Rotation paths and how fast each direction turns (degrees a step):
Each turn is a multiple of 5 degrees from 10 to 175, or 0.
Each row of a path follows its step; steps can be skipped.
path 1
step 0: [-1.20  2.85 -0.95  0.19 -0.63 -0.06  4.05  3.08 -0.71 -0.16 -3.25 -3.66
  0.44 -0.76  1.52 -0.61  2.07 -1.07 -0.12 -0.11  1.35  0.30 -0.14  0.63
 -0.48  3.04 -0.77 -1.29  0.66 -0.18  0.70  3.21 -2.22  3.46 -2.54]
step 3: [-2.00  0.86 -1.28 -2.25  1.19  1.96  0.06 -0.78 -1.03  1.87 -2.93 -2.25
  0.77 -0.74  0.68 -1.19  1.80  0.63  2.54 -1.41  0.06  1.87  2.13  2.23
 -1.43  4.03 -2.50 -1.19  1.88 -1.22  0.56 -0.60  0.47  4.80  0.27]
step 4: [ 1.78 -1.82  1.71 -0.48 -1.25  0.05  1.60 -1.02  1.13 -1.26  0.24 -2.65
  2.29 -1.39 -1.82 -3.03 -0.58 -3.91 -2.43 -1.79  1.07 -0.34  1.63 -0.96
  4.80  0.85  0.96  0.66 -1.79 -0.81 -0.58 -0.02 -0.69  3.40 -1.74]
step 7: [ 0.41  0.09  2.33 -0.87 -0.54  1.85 -0.36 -3.31 -2.11 -1.62  1.00  0.89
  5.13  1.27 -2.59 -0.45 -1.66 -3.36 -1.23 -3.87 -1.69  0.45  0.38  1.75
  1.75  0.92 -0.54 -1.52  1.97 -0.92  0.69  0.56  0.36  2.12 -1.76]
step 10: [-0.35  1.03 -0.81 -2.37  1.64  0.91 -0.67 -2.73 -3.03 -1.56  0.64  0.63
  1.64  0.31 -2.10  0.41 -1.53 -3.05 -1.43 -0.18 -2.96  2.65  0.68 -3.55
  0.95 -1.21  1.10 -2.29  3.93  2.61 -0.14  1.34  2.64  0.03 -0.12]
step 11: [-2.23  4.75 -3.10 -1.16 -0.48  0.99  0.85 -0.17  3.11 -3.24  3.58  0.11
 -0.46  1.46 -1.90 -0.22  0.31  0.87  0.05  0.10 -1.78  1.26  0.56  4.71
  1.22  1.52 -0.96 -0.37 -0.32 -0.77  1.62  1.87  0.06  1.24 -1.18]
step 12: [ 1.62 -0.82 -0.48  0.79  1.45  1.53  0.38  1.87 -3.11 -0.25  1.46 -2.26
 -1.45 -0.06 -0.84 -1.11  0.24  2.51 -3.12  0.15  5.00 -1.14  0.05  1.01
  0.50  1.54  1.72  1.67  2.22 -3.10  2.76 -1.13  0.12  1.70 -3.27]
step 15: [-0.08  1.73 -1.62  3.87  1.67  0.75 -2.04 -1.43 -0.51 -1.86  2.57 -3.25
  0.21 -1.21  0.32  0.04  2.59 -1.00 -1.12 -1.56  3.18 -1.47  2.01  0.69
  1.27  0.93  1.62 -3.33  1.96 -2.41  2.22 -1.98  1.01  2.25 -0.54]
[-0.15  0.37  0.50  0.21  0.51  0.31  0.06 -0.65 -0.17 -0.61 -0.96 -0.35
 -0.51 -0.14  0.05  0.05  1.66  1.21 -0.06 -0.41  1.65  0.27 -0.49  0.35
 -0.56  1.32  0.62 -0.58  0.34  0.81 -0.86 -0.54 -0.25 -0.41 -0.50] : 120
[-0.33  0.04 -0.45 -1.58  0.79 -0.05  1.34  0.33  0.75  0.15  0.10 -0.29
 -0.44  0.29 -0.51  0.46 -0.27  0.76  0.90  0.67 -0.67 -0.97 -0.10 -0.31
 -0.60  0.95 -0.26 -1.23 -0.36 -0.87  0.04 -0.03 -1.27 -0.09  0.20] : 130
[ 0.85  0.14 -0.43 -0.78  0.46 -0.22 -0.92 -0.19  0.06  1.82 -0.22  1.20
 -0.55  0.52  0.07 -0.51 -0.56  0.18  0.17  0.43  1.02  0.31 -1.40 -0.96
 -0.35  0.31  0.90  0.23 -0.37 -0.13  0.89 -0.38  0.64 -0.33  0.14] : 100
[ 0.52 -1.09  0.03  0.69 -0.06 -0.72  1.54 -0.25  0.23  0.46 -0.55  0.63
 -1.08  0.42 -0.38 -0.63  1.22  0.08 -0.71  0.38 -0.66 -0.14  0.77 -1.11
 -0.78 -0.60  0.31  0.82  0.09 -0.05 -0.21  0.71 -0.03 -0.24 -1.02] : 90
[ 0.76 -0.14  1.06  0.40  0.17  0.72 -1.16  0.19  1.15  0.29  0.43  0.09
  0.85  0.11  1.33 -0.42  0.32 -0.81 -0.09 -0.44 -0.90  0.05  0.26 -0.39
 -1.07  0.36  0.04 -0.76  0.01 -0.68 -0.25 -0.60 -0.85 -1.02 -0.99] : 35
[ 0.05 -0.31  0.16 -1.27  0.08 -0.12 -0.46 -0.71 -1.01  1.27  0.37 -0.49
  0.41  0.48 -0.69 -0.78  0.46  0.28  0.17 -1.52 -0.65  0.15 -0.16  0.34
  0.23 -0.29 -0.35  0.49 -1.24  0.09 -1.73  0.19 -0.47  0.26 -0.17] : 20
[ 0.38 -0.09  0.90 -0.61 -0.47 -0.20 -1.01  0.80 -0.06 -0.40 -1.02 -0.54
 -1.03  0.20 -0.29  1.30 -0.69  0.29 -0.56  0.25  0.34  0.37  0.69 -0.12
  0.01 -0.22  0.53 -0.08 -0.40 -1.70 -1.20  0.72  0.76 -0.58  0.04] : 95
[ 0.60 -0.48  1.15 -0.27  0.34  0.50  1.54 -0.06 -1.03 -0.21  1.12 -0.17
  0.39  0.39  0.47  0.37 -0.34 -1.10  0.92  0.19  0.83  0.37  0.64 -0.37
 -0.75  0.39  0.52 -0.44 -0.89  0.38 -0.23 -0.09  1.37  0.41  0.08] : 120
path 2
step 2: [-2.50 -0.98  0.06 -1.95  0.28  1.15  1.00 -2.69  0.62 -3.21 -1.28 -0.25
  1.83 -2.23 -1.13 -0.31  0.95  0.52 -1.56 -0.87 -1.86 -0.84 -1.68  2.71
  0.47  0.99  3.23 -0.46  3.28  1.57 -2.81 -2.50 -0.22 -0.20 -1.43]
step 4: [-0.40 -1.08  3.47 -0.53  1.28  0.04  1.99 -0.25  3.01 -2.30  0.73  0.77
  0.50 -0.50 -0.87 -1.36  3.44 -2.37  1.33 -0.29  0.54 -1.12  2.49 -0.97
 -0.87  2.23  1.96  1.00 -1.97  1.74 -1.21  2.64 -1.53  1.50  1.77]
step 5: [-2.52 -1.58  1.67 -0.40  0.50 -0.47 -0.30 -1.88  0.16 -2.13  0.12 -2.38
  0.15 -0.81 -0.72 -2.10 -0.38  1.06  1.65  0.90  0.35 -0.97 -2.22  3.49
  0.13  0.58  0.65 -0.54 -4.11  3.97 -2.83 -0.12  1.09  0.00  1.94]
step 9: [-0.89  0.43 -2.51  2.46  1.23 -1.48 -2.10 -2.11  0.23 -1.94  1.40 -0.10
  2.66  0.08 -1.98  1.45  0.67 -2.32  0.43  0.20  1.99 -2.02 -1.72  1.53
 -0.63 -0.01  0.23  0.56 -1.86  3.65 -2.70 -1.40 -1.94  2.45 -0.19]
step 11: [-2.13 -0.55  1.85 -0.89  2.03  0.04 -0.20 -1.68  0.10 -1.52  0.48 -0.09
 -0.16 -1.35 -1.40  0.45  1.96  2.63 -0.27 -3.68 -2.76  1.92  0.89  1.39
 -1.98  0.57  2.96  1.83  3.27  2.52 -1.81 -0.10 -0.17  0.68 -0.21]
step 12: [ 0.56 -0.75 -0.12 -0.06  2.72 -0.76  1.53 -2.10  0.61 -2.50  2.15  0.12
  0.47 -2.37 -0.60 -1.64  1.18 -1.62  2.31 -0.71 -0.18 -2.46 -0.12  1.47
 -2.17  1.22  1.92  2.45 -0.53  1.97  2.60  1.60 -3.93 -0.61  0.18]
step 13: [-0.61  0.66  2.42  0.10  0.99 -0.05  2.54  0.49  2.93 -1.25 -0.95 -1.47
  0.49 -0.98 -0.64  0.29  3.24 -0.86  1.16  0.46  2.38 -0.82 -1.38  1.87
  1.44 -0.44  0.67  1.54 -3.61  1.70 -3.90  0.13 -2.35  1.56  1.58]
step 14: [-1.69  0.09  2.33 -0.79  0.13 -0.98 -1.19 -2.93  1.11 -5.38 -2.70 -0.42
  0.97 -0.60 -1.91 -1.19 -1.03  1.50  0.45 -0.92 -1.44  0.57 -1.74  1.23
  1.46  1.56 -0.32 -1.12 -0.17  1.66 -2.69  0.26  0.44 -1.69  2.33]
[ 0.00  0.12 -0.96  0.52 -0.70 -0.72  0.95 -0.01  0.06  0.66  0.44  0.09
 -0.20  0.40 -0.38 -0.77  0.19  0.27  0.20 -2.25 -1.19  0.68 -0.24 -0.83
  0.58  0.72  0.82 -0.90  0.42 -0.31 -0.19  0.37 -0.24 -0.45  0.19] : 90
[ 0.23 -0.80  1.38 -1.09 -0.21 -1.10 -0.40 -0.20  0.36  0.32  0.11 -0.76
  0.19  0.41 -0.04  0.64 -0.41 -0.92  0.64 -0.55 -0.53  0.81 -0.24  0.17
  1.03 -0.85 -0.18  0.64 -1.14 -0.43  0.52 -0.38 -0.48 -1.19  0.63] : 45
[-1.01 -0.67  1.36 -0.46 -0.64  0.91  1.03 -0.02 -0.24  0.56  0.33 -0.16
 -1.18 -0.19  0.49  0.06  0.18  0.63  0.25  0.74 -0.48 -0.18 -0.94  0.06
  0.45 -0.93  0.84 -0.63  0.27 -0.56 -1.60  0.11  0.36  0.23 -0.24] : 125
[-0.79 -0.57 -0.22  0.10  0.09 -0.53 -1.24 -0.89  0.77  0.64 -0.69 -0.03
  0.75 -0.13 -0.02 -0.19  0.57  0.80  0.78  0.48 -0.31  0.01 -0.31 -1.63
 -0.63  0.02 -0.92 -1.07 -0.79  0.61 -0.71 -0.32  0.98 -0.50 -0.07] : 80
[ 0.28  1.27  0.45  0.74  0.84 -0.13 -1.05  1.24 -1.30  0.49  0.49 -0.32
 -0.46  0.04 -0.22 -0.29  0.49  0.56 -0.17 -0.23  0.04  0.68 -1.05  0.00
  0.08 -1.18  0.42 -0.24 -0.38  1.60  0.09 -0.18  0.10 -0.01  0.75] : 175
[-0.19 -0.48  0.55  1.19 -0.51 -0.35  0.21  0.05  0.73  0.98  0.58 -0.56
 -0.02 -1.40  0.27  0.35 -0.59 -0.33  0.72  0.13  0.47 -0.33 -0.52 -0.06
  0.20  0.94  0.49 -0.36 -0.76  0.42  1.29  0.13 -0.07  1.83  0.46] : 90
path 3
step 0: [ 0.08  3.01  1.96 -0.98  1.82  1.38  0.86  1.65 -1.79  0.67  0.68 -3.03
 -2.65  0.71 -1.14  0.60  0.82  0.78 -5.82 -2.30 -1.09 -0.03  0.16 -0.64
 -2.39  3.12  2.68  1.24  1.02  1.23  0.96  0.20 -0.82 -0.23 -0.79]
step 2: [-0.51 -1.27 -1.91 -1.25  2.23  0.52  2.86  4.20  1.18 -1.14 -2.38  1.68
 -1.47  0.67 -1.32 -3.06  0.53  0.83  2.52  1.18  2.60  2.22  2.24  0.11
 -3.10 -0.52  0.26 -2.90  0.63  0.34 -0.37 -2.10  0.31 -0.11 -2.37]
step 3: [ 1.50  0.68 -1.76 -2.65 -0.83 -0.50  2.47  1.16 -3.22  1.06 -1.46  0.30
 -0.89 -0.04  3.92 -2.02  1.64  3.20  0.43 -0.49  3.40 -0.38 -2.18 -0.24
 -2.27 -0.40 -0.64 -2.89 -2.46 -0.53 -0.43 -2.95 -0.74 -1.83  0.33]
step 7: [-2.23 -1.01 -0.09 -1.94 -0.64  4.01 -0.30  3.80 -2.17 -0.26 -1.48  2.06
 -1.40 -1.77 -1.31 -0.30 -1.02  1.28 -0.08 -0.71  0.20 -0.69 -2.97  0.47
 -3.98 -1.32  0.40 -0.88 -0.60  0.98  0.84 -2.26  1.74 -1.88 -3.76]
step 11: [-1.72  1.11  2.03 -1.81  0.49  2.21 -0.86  3.60 -2.22 -1.49  0.33 -1.61
 -2.61 -2.06  1.24 -1.71  0.34  1.51 -3.55 -1.11 -0.14  1.12 -1.07 -2.04
  2.09 -3.10  1.74  1.55 -1.01  2.48  1.00 -1.19  0.26 -2.29  1.78]
step 12: [ 0.32  1.28 -0.25 -1.71 -1.48  3.08 -3.31  2.22 -0.74 -2.57 -0.95  1.84
 -1.13 -1.26 -0.89  0.36 -2.60  2.46 -1.66  0.20  1.29  0.01  1.15  0.59
 -2.85 -1.50  1.59  2.65  4.08  3.20 -1.91 -1.16  0.05 -0.16  0.02]
step 13: [-2.65  1.16 -0.45 -1.93 -1.71  0.30  1.05  0.04 -0.34 -0.20 -3.78 -0.70
 -1.09  1.01 -2.24 -2.08 -2.62  0.19  0.26  2.24  4.12 -0.72  1.16  4.91
 -2.37 -1.13  0.35  0.41  1.69 -0.59 -0.67 -1.36 -0.06 -0.09 -2.17]
step 14: [ 0.30  0.48 -0.38  1.16 -1.28  0.29  0.70  0.29 -2.15  3.92 -2.83 -1.00
 -1.12  0.54  0.07 -1.62 -1.07 -1.57  0.53  0.82  2.43 -0.68  0.78  3.32
 -1.40 -0.03  1.21 -4.34 -2.10  1.12  1.59 -4.04 -0.24 -0.64  3.31]
[-0.06 -0.14 -1.26  1.00 -1.53 -0.20 -0.96  0.97  0.17  0.61 -0.21  0.71
  0.82 -0.77  0.80 -0.04  0.23 -1.01 -0.38  0.47 -0.72  0.08 -0.22 -0.54
 -0.38  0.53 -0.48 -0.05  1.10  0.90 -0.04 -0.50  0.79  0.06  0.16] : 135
[ 1.60 -0.11  0.90  0.04  0.12  0.92 -0.90  0.66 -0.83 -1.02 -0.12 -0.19
  0.00 -0.42 -0.10 -1.08 -0.86 -0.06 -0.21 -0.70 -0.71 -0.91 -0.19 -0.18
  0.62  0.08 -0.43 -0.55  0.21  0.23  0.77  0.83  0.34  1.35  0.34] : 100
[-0.27 -1.00 -0.06  0.68 -0.10  1.32  0.48  0.04  0.58  0.29 -0.14 -0.73
 -0.87 -0.37 -0.06  1.83  0.05 -0.86  0.68 -0.02 -0.21 -1.23 -1.54 -0.67
  0.16 -0.06  0.09  0.09 -0.06 -0.60  0.02 -0.11 -0.34  0.70 -0.49] : 35
[ 1.03  0.16 -0.37 -0.39 -0.05  0.31  0.48 -0.66 -0.69  0.84  0.16  0.37
  0.04  0.41  1.11  0.28  0.44 -0.51 -0.07 -0.57  0.01  0.55 -0.54  0.01
 -0.66 -1.05  1.19  0.31  0.85  0.49  1.10  0.46 -1.39  0.21  1.36] : 130
[ 1.07 -0.54  0.38  0.49  0.35 -0.28 -0.39  0.13  0.77  0.47 -0.52 -0.55
  0.40 -0.17 -0.27 -0.06  0.15  0.57  0.35 -0.40  0.73 -0.45  0.83 -0.29
 -0.66 -0.15 -0.12  2.56  0.83 -0.92  0.44 -0.38  0.77  0.02  0.33] : 95
[ 0.00  0.21 -0.10 -0.84 -0.28  0.33  0.08  0.19 -0.78 -1.17  0.97  0.00
 -0.27 -1.04  1.52  0.66  0.07  1.48  1.37  0.04 -1.00  0.07  0.01  0.40
 -0.39  0.55 -0.36  0.85  0.01  0.24  0.28 -0.91 -0.19 -0.30 -0.37] : 85
[ 0.41  2.04 -1.18 -0.12  0.52  0.18 -0.59  0.21  0.01  0.23 -0.01  1.27
 -0.36 -0.74 -0.76  0.83  0.16  0.91 -0.64 -1.03  0.61 -0.19 -1.24 -0.24
  0.56  0.27 -0.21  0.27 -0.09 -0.58 -0.05  0.31  0.31 -0.36  0.16] : 90
path 4
step 2: [-0.23  1.73  0.42 -0.91  2.48  2.73  0.74  1.96 -2.92 -3.42 -0.07  0.56
 -3.64  0.28  1.98 -0.16  2.26  1.77  2.74  2.16  0.53  1.18 -0.92 -1.89
  0.24 -2.84 -0.02 -3.48 -1.12 -0.95 -2.27 -1.74 -0.39 -0.39 -0.59]
step 4: [ 0.24  4.97  1.64  0.10  0.35  1.36  1.89 -0.59 -0.03 -1.65  1.04  0.35
  1.00 -1.12  0.27 -0.58  3.32  2.14 -0.02 -1.90  2.05 -0.22 -0.45  0.71
  2.17 -0.24 -1.60  1.04 -4.34  1.24 -1.38  0.65  1.79  4.02  1.62]
step 5: [-2.80 -3.04 -0.47  0.03  2.74  2.93 -0.60  1.11 -0.74  1.26 -3.55 -1.66
  0.02 -0.06  3.27  1.79 -3.27 -0.53  3.49  0.81  1.10 -1.00 -1.30 -1.57
  0.41 -0.71  0.00 -0.33  0.83  2.84  0.09  0.36 -0.96  1.57  1.89]
step 9: [ 0.88  2.47  2.05 -2.11 -0.83  1.01 -0.67 -1.03 -0.44  2.18  0.65  0.72
  0.09  1.49 -0.19  0.96  1.55 -0.81 -3.12 -2.12 -1.19  0.16  4.70 -3.84
  2.03 -0.20 -0.23 -0.83  1.17  0.95  2.35 -3.70 -0.14  1.97 -0.27]
step 10: [ 0.39 -1.94  1.80  0.80 -0.37 -1.43 -0.88  0.16 -2.00 -1.77  0.04 -1.60
  0.78 -1.33  4.01 -0.35  2.34 -0.54  2.68 -0.22  1.73  0.72 -1.37  0.87
  2.86 -1.65 -2.17  0.06 -3.60 -1.10 -4.39 -3.12  0.71  0.34  0.39]
step 12: [ 1.12 -0.16  4.86  2.70  0.36  1.14  1.50 -2.01  0.20 -1.98 -2.00  0.04
  1.26  2.11  1.85  0.57  4.05  2.75  0.99 -0.86  0.80  0.90  2.10 -2.36
 -0.49 -2.13 -0.74  1.99 -1.74 -0.58  2.01  1.27  1.21  0.03  1.14]
step 13: [-1.27 -1.58 -0.69 -1.10  1.54  2.07  4.90  1.70 -1.22  1.21 -0.17 -0.46
 -0.46 -2.28 -0.87  2.72 -0.76 -0.67  2.61  1.97  1.53  0.18 -1.65  2.60
  1.78  1.13 -1.93 -0.23  0.58  2.92 -0.11 -2.85  2.91 -0.86  1.71]
step 14: [ 0.32  0.97  3.48 -0.36  0.11  2.34  0.94 -1.43  0.36 -0.78  0.65 -0.21
 -4.20 -0.26 -0.32 -3.72 -0.08 -0.81  2.06 -0.22  0.51  2.21 -0.32 -2.19
 -2.09 -0.12  2.60 -1.00 -0.40  1.74  2.53  2.45 -0.93  4.21 -1.41]
[ 1.30  0.55  0.29  0.79 -0.12  0.15 -0.46  1.06 -0.91  0.43 -0.40 -0.19
 -0.61 -0.72  0.38  0.45  0.32 -1.13 -0.36  0.28  0.72 -0.07  1.55  0.14
 -1.01  0.08 -1.54 -0.29  0.01 -0.10 -0.55  0.66 -0.04 -0.51 -0.25] : 40
[ 0.38  0.95  1.18 -0.23  0.52 -0.12 -0.50  0.86 -0.81 -0.18  0.33 -0.76
  0.93 -0.34  0.83  0.67  0.01  0.71 -0.92  0.96 -0.32 -0.15 -0.55 -0.62
  0.44 -0.34  1.05  0.62  0.52 -1.10 -0.94 -0.41  0.91 -0.03 -0.35] : 45
[ 0.53  0.99  0.46  0.56  0.17 -0.39 -0.36 -1.14 -0.15 -0.32  0.55 -1.06
  0.93  1.00 -0.72  0.41 -0.07 -0.10 -0.67 -1.14  0.57  0.83 -0.12 -0.96
 -1.34  0.93 -0.05  0.33 -0.42  0.57  0.82 -0.60 -0.02 -0.27 -0.13] : 130
[ 0.04  0.85  0.25  1.00  0.53 -0.52  0.79  0.48 -0.21 -0.72  0.86  0.16
  0.36  1.50 -0.61 -0.48  0.42  0.51  0.09  0.25  0.92 -0.48  0.09  1.34
  0.54 -0.08  0.25 -1.83 -0.50 -0.27 -0.72  0.22 -0.15 -0.10 -0.01] : 170
[ 0.77 -0.39 -0.24 -0.62  0.00  0.29 -0.31 -0.87  1.46 -0.30 -0.53  1.22
  0.02  0.21  0.94  0.56 -0.14 -0.54 -0.49 -0.79  0.74  0.43  0.34  0.24
 -0.54  0.10  0.71 -1.10  0.27 -0.73 -1.16 -1.00  1.02 -0.12 -0.41] : 40
[-0.31 -0.49 -1.03  0.62  0.04  0.40  0.75  0.18 -1.12 -0.14  0.31 -0.28
 -0.44 -0.26  0.11  0.19 -0.05 -0.50 -0.18 -0.35 -0.80 -0.28 -0.38  0.58
 -0.62  1.22  0.50  0.54 -1.76  0.10 -1.06 -0.37  1.03  1.17 -0.70] : 120
